Where one turn sends some rows of the set: a few examples, then the rows asked
ves: [  0 -24  18   2  -1  34 -10  -4  -5  17  25   6  11 -25  48  10   6 -12
   0  12 -30 -10  16  25  -5 -23   5   3   6   8   3  10  -7   8 -35  35
  14  14   3 -34   7  -9  -6  14  -7  -6   1   6 -27 -19   4  32  -9]
vir: [ 29  20  -3 -12  -8   6   5  21 -34 -30   5  -8 -16 -18  -5  32 -21  -5
  -4  -8  -2 -40  46 -16   4 -11 -21  -1  24  13  17   6 -26  -2 -20  10
  26  16  20  -6  32   6  -4   0  13   8  12  30 -26 -13  10   0  -6]
pefup: [ 11  16  29 -18  -1  -3  -1  -4 -14 -20   6  -3   2   7   5   5 -11  15
 -14   0  -3 -13  -6 -17   0   2 -21 -15  24  -7   5  23  -4   0 -13 -21
  22  18  22  10  20  16 -15 -10 -10   5  18  29  17  -1   2  49 -23]
buvev: [ -1 -37   3  -9  23  16  -3 -15  -4  -7   3  10  -1   4  10  24 -11 -17
   6   1   0  23  17  21  20   8   9  15 -14 -28  31   3   7  -6 -18  15
 -10 -18 -17   0   6   8 -12  31   4  -6 -12 -10   8 -20   2  -4  -6]
Zug: [ 20  18  27 -10  -1   6  -8  -2 -11 -12   0  11  -5  16  13   5 -15  13
 -15  -1   1  -9   3  -7 -18   5  -9  -4  23 -11   1  26 -18  -1 -11 -20
  18  12  13  12  23  14 -19  -8   2  -3  22  28  18  20   3  50 -13]
ris: [ 13  16  24 -18  -5  -7  -7  -2 -10 -21   5   1   6  10   8  12 -14  14
 -16   3   0 -13   0 -12  -1  -3 -19  -7  28 -14   4  20 -12  -4 -14 -22
  21  16  24   8  20  16 -15 -11  -4   2  17  30  13   5  -6  50 -18]
nam: [ 22  21   0 -12  -6   7   3  10 -38 -32   4  -3 -18 -26  -3  22 -21  -4
  -2 -15  -5 -34  39 -21   2  -6 -28 -11  24  17  17   4 -25  -1 -19  12
  23  16  19  -9  30   7  -5   9   7   6  13  30 -24 -31  14  -1 -10]
Dasum: [-11 -17  -2  -5  -6  -5 -15  18  17 -14  26  -1 -14   5   0  -2  -2   1
  24   8   7  -4  20 -26  46 -12   8 -15   7  15  24  -7   2  -1  -9 -15
 -15 -16  18  -4  16 -15   7  -3  20  21  -2  -4 -23 -30   6   1 -29]
Nop: [-18 -13   3  -3  -4   6 -26   1  11 -12  18  16 -25  -1  10 -18  -7   1
  26  -5   6  11  17 -27  31  -2   6 -22   3  19  18  -7  -4  -3  -9 -10
 -23 -15  11  -7  16 -15   1  14  18  12   1  -6 -17 -42  16   4 -27]
Nini: [  5 -39   3  -4  28  14  13  -8  -4  -3   9  -4  -2   4   0  22  -5 -13
  11   4  -4  13  12  16  29  11   9   8 -17 -24  39   7  16   3 -15  14
  -7 -22 -18   5   9  11  -9  23   1   1 -10 -11   9 -15   8  -8 -13]
Rupe: [ 29  26   2  -5  -1  22   2   9 -41 -23  -2   8 -32 -19   2  11 -24  -4
   2 -20  -5 -27  42 -15 -17   4 -18 -11  16  21  14  11 -29   2 -17  14
  20  12   6  -6  34   3 -12  13  14   0  17  27 -17 -17  27  -1  -5]
Vuven: [ -1 -10  -2   9  -2  15 -29   8  16   0  11  28 -30  15  15 -15 -12   0
  24   0  11  12  29 -11   9  -2  24  -4   0  10  16  -2 -22  -3  -6 -10
 -24 -25   0  -7  18 -18  -5   9  36   2   4  -6 -18  -6  16   3 -17]
lok: [ 22  22   5 -13  -2  20   8  13 -42 -29   3  -5 -30 -23  -3  16 -20  -4
   3 -19  -5 -31  40 -20  -3   1 -22 -17  18  25  14  11 -15   3 -20  13
  23  18  11  -3  32   5  -8   8   8   9  13  25 -17 -25  25  -1  -9]
Mosi: [ 19 -27  10  19   4  26  11   5  -2  26  29  -9  16 -23  30   9  14  -7
   9  21 -35 -28   9  18   4 -17   9   0   3   8  21  15  -1  20 -28  32
  19   3   0 -29  10  -2  -3   5  -5   3  10  11 -27  -4   9  28 -21]
tobem: [ 16 -26  12  18   5  27  12   4  -3  26  31 -10  14 -25  29   7  14  -8
  10  20 -36 -28   7  16   5 -17   6  -2   2   9  20  14   0  21 -28  33
  19   4   2 -28  10  -3  -4   6  -7   3  10  11 -26  -8  11  28 -22]
Zisa: [ 34  24   0  -4  -2  23   6  20 -37 -21  -2   3 -32 -12   0  21 -23  -4
  -1 -14  -2 -33  48 -10 -16   0  -9  -2  17  17  15  13 -29   1 -18  11
  23  10   7  -2  35   3 -10   3  21   2  15  27 -19  -1  21  -2  -2]
Tatuf: [ 21  16  23 -11  -3  -2  -3   2  -8 -15   2   2   3  16   8  11 -13  14
 -16   5   1 -15   2  -9  -8   1 -11  -2  26 -15   5  24 -17  -2 -11 -23
  21  12  19  10  22  15 -15 -15   2  -1  21  29  13  20  -3  49 -17]
kipa: [  2 -24  18   4  -2  32 -11  -3  -4  17  24   6  11 -23  49  11   6 -13
   0  13 -28 -10  17  26  -7 -24   7   6   7   7   3   9 -10   8 -34  35
  15  13   2 -34   7 -10  -7  13  -5  -6   1   7 -27 -15   2  34  -9]
Nikog: [  8 -39   1  -4  27  13  12  -6  -2  -3   8  -2   1   8  -1  25  -6 -14
   9   6  -3  12  15  19  27   8  13  13 -17 -27  39   6  13   2 -15  13
  -6 -23 -17   3  10  11  -8  21   6   1  -9 -11   8  -8   4  -8 -11]
kesaf: [ -1 -37   2 -11  23   9  -3 -13  -2  -9   5   8   4   5   9  29 -11 -16
   4   4   1  20  17  23  25   4   8  17 -12 -31  32   0   5  -6 -18  15
  -9 -19 -15  -1   5   8  -9  28   3  -5 -13 -11   5 -19  -4  -5  -5]
dage: [ 18 -25  13  19   5  29  13   3  -4  28  29  -9  13 -24  31   6  13  -7
  10  20 -35 -26   8  17   2 -16   8  -1   1  10  20  16  -1  22 -27  33
  19   4  -1 -28  10  -3  -4   6  -5   2  11  10 -25  -5  13  27 -22]
vop: [ 34  23  -7  -3  -6  10   0  15 -33 -25  -3   4 -20 -15   0  28 -25  -5
  -4 -10  -1 -35  49 -11 -11  -7 -16   5  23   9  15   6 -38  -4 -17  11
  22   7  15  -8  32   6  -9   5  20  -1  17  32 -26  -6  10  -1  -2]
maraf: [ 10  18  32 -17   0   6  -4  -9 -15 -18   3   4  -5   6  11  -2 -12  15
 -12  -7  -2  -6  -5 -14  -9   6 -18 -18  22  -4   1  26  -6   0 -12 -19
  19  18  15  12  21  14 -19  -5  -8   2  18  26  21  -2   9  50 -19]
Genak: [ 18  19  30 -11   3  10  -2  -3 -14 -12   2   7  -9  12  10  -4 -13  15
 -10  -4  -2  -8  -3 -11 -16  11 -11 -14  20  -4   2  28  -8   2 -11 -20
  18  14  11  14  24  14 -21  -7  -3   0  21  26  22  13  12  48 -19]
Zufe: [ -4 -38   4 -13  24  12  -2 -15  -4 -10   6   6   2   1   8  24 -10 -15
   6   0  -2  22  15  19  25   6   5  12 -13 -28  32   1   9  -6 -18  16
  -9 -16 -14  -2   6   9  -8  31   0  -4 -14 -11   8 -27   0  -4  -9]
rabeg: [ -6 -12   4   4   1  20 -15  14  10  -2  19  12 -36  10   8 -20  -5   2
  30  -3   7   7  22 -21  20   4  20 -19  -5  24  19   3   0   4  -8 -11
 -20 -18  -1   1  20 -19  -1   4  26  14   2  -9 -13 -16  27   1 -24]
Kuro: [  0 -23  17   1  -3  31 -11  -3  -4  16  25   3  12 -25  47  14   7 -13
   0  14 -29 -11  17  26  -4 -25   5   5   8   6   4   8  -9   7 -35  35
  15  14   4 -35   8  -9  -6  12  -6  -5   2   8 -28 -19   1  33  -8]
kere: [ -7 -15 -10   1 -10  -8 -30  12  22 -13  18  14  -9  10   8   5 -10  -1
  16  11  11   0  29 -16  33 -17  12   2  11   2  20 -12 -20  -9  -8 -16
 -20 -22  19 -11  14 -15   7   2  30   8   1  -1 -30 -20  -5   3 -22]
zum: [  6 -40   2  -6  27   9  12  -6  -1  -6  10  -6   4   4  -1  27  -5 -14
   9   7  -3  12  11  15  34   6   9  11 -15 -27  40   5  15   1 -15  13
  -5 -20 -14   4   7  11  -7  21   2   3 -11 -10   8 -16   2  -8 -13]
Kig: [  4 -15  -7   9  -5   5 -19  24  21  -3  18  11 -20  21   6   1  -6   1
  22  11  12  -3  33 -11  24 -11  27   4   3   7  23  -3 -16  -2  -6 -16
 -17 -25   7  -3  19 -18   4  -9  38  11   3  -3 -23   6   6   1 -19]

nam -> lok
kesaf -> zum
ris -> pefup
Now find these:
Vuven -> Kig

Where one turn sends some rows of the set: a few examples, then the rows asked
Fuz: [ 25 -12 -41  13  13  33  23   4 -21   4   8  -7   6 -19   2  12  -3 -11]
Dibaz: [ 28  22  -6   0   0   1  -5  35  -5  -3   1  -2  10 -35 -13 -12  21 -15]
Fatob: [  0  -7  -5  11  18  -6   7 -15  19   6  16   4  14  -8   6  18   0 -15]
kag: [ 22  14   4  17   1  -8  -6  32  -1 -15  11   9  13 -14 -10  -9  16 -14]
zuto: [ -1  -1  -7  -5 -14  -3   5   2  24   5  -7   3   3   9  -9 -39 -23 -19]
sisa: [  7  -4   3  -6 -18 -12  -1  -8  11   8   7  -1  14  -4 -11 -21 -26 -37]
Fur: [ 14  10 -16  -8 -16  21  -3  32 -26  22  -6   0 -10 -18  10 -12 -40  -9]
mupe: [ -5   7  -1   4 -17 -17  -4  10   9  19  -6  -5   6   3 -17 -28 -24 -29]
rosos: [ 16  22 -29  -9  19   9  30  24  -9   0  -8 -20  15  -3 -10 -17   7  -5]
meri: [ 29  29 -18  -4  17   7   4  21  -7   3  -1  -7   9   4  -2 -22  17   7]
Gev: [ -5  -5 -30 -10 -20   7  22  30  20   3  15   3 -19 -26  -2   6  -9  -3]
zut: [ 10  31 -25   8 -25  39  -9  11 -23   5  -5  -1  -2  -6 -12 -16 -13 -25]
faki: [-18  -2  -4   6  18  -6  26  -5   9  -1   8 -12  15 -34  -3  13  -1 -13]
Kilip: [ 17  13 -15  13  25  -6 -11   2  -4  21 -19 -17  -9 -37   2  -9  -9 -35]
gor: [ 24   9   2  15  -6   0  -2  29 -16   1  -1  12  14 -19   6  -6  28 -24]
Tezip: [-12  -9   8  10  -5   0  12   8   7   5   1  16  -5 -27 -15 -48 -12 -11]
nak: [-19  -4  -7   9  22   9  15 -10  18  -8  -1  -9  11 -29  -1  12   6 -10]
Bim: [ 22  11  -9   9  23 -15 -11  -5 -18  18  -9  -5 -12 -35   2 -10  -9 -31]
Mozu: [  0 -20 -35  -2 -10  16  15  -6   9   6 -14   4 -23 -19  23 -14 -23 -33]
pazup: [ -7 -22 -28   8   6  20  10  -9  -9  11   9   6 -20 -27  22 -31 -15 -38]
Bogig: [-21   9   5  16  -4  -3  14   6  -6  14 -14   7 -12 -13 -18 -40  -8  -2]
gir: [ 24   4 -17   9  -2  19 -21  29 -16  14  -6 -12  -8 -19   4  -4 -42  -5]
soki: [ 14  22 -16   3  20   3  16  27   3 -18   0 -11  12   1 -15 -20   6   7]
gugo: [-20   6 -17 -19 -26  23  12  16  18  -4  22  -2  -2 -27  -3  -2  -2  -3]
kis: [ -9  -7  -6  -6 -10  18   1  15   6  15  40   5   2  -5  20 -11  -6  11]
vavo: [ -3 -25 -26   9   6  18  15  -8 -11   6   9  11 -36 -18  14 -26 -17 -25]
tep: [-16  -4  11   7   2   9  21  -7  -3   0 -17   5  -6 -22  -6 -37 -12   8]
lil: [  3  -9  -4  -6 -17  26  -4  14  -6  -6  38  -7  -3  -2  19 -17  10   2]
tedo: [ 18 -10 -30  19  -6  39   2   2 -18  -8  -2  -5   9 -19  12  16  12 -26]
logig: [  5  34 -23   9  -8  33  -6  -6 -29  -4   7   6 -24 -16 -16 -17  -7 -19]
veni: [-10   0   1  12   8  -6   9 -16  10   2   6  -3  16  -1  17  15   8 -12]
kobob: [  7  -5 -20 -21 -23  19  22  24   7  -9  25  -8 -11 -25  -5   0  -5   6]
bek: [ 14  26 -20  13  23   0  -1 -17  -5  18 -23  -3 -20 -15   4 -11   4 -24]
Diniv: [-20  -7 -14   5  -4  23  -6  12   0   4  38  -7  -7   3  23 -22  11 -11]
nise: [ 11  25 -18   1  21  -2  -4 -14  -9   5 -33 -13 -18 -17   5 -12  -3 -20]
vudus: [ 25 -11 -34  21   6  29  23  17 -17   4   4  -5   1  -4  11  21  -5 -11]
neno: [ 19  12 -18  16  -6  31   0  30 -32  23   0   3  -3 -23  -8 -17 -30   0]
pum: [  8  -4 -29  23  -1  39  12  12 -22 -14   8 -13   5 -20   3  11  11 -34]
Pevib: [ -1 -23 -30  -4 -11  17   1   1   7  -4  -8  -7 -25 -19  15 -16 -25 -42]
Segun: [ -3  30 -18  -8 -19  34  -2   8 -35   6   6   7 -15 -13  -2 -24 -14 -25]

Gev -> gor
nise -> Pevib
Dibaz -> Tezip
Now find these:
Segun -> kobob
Kilip -> pazup

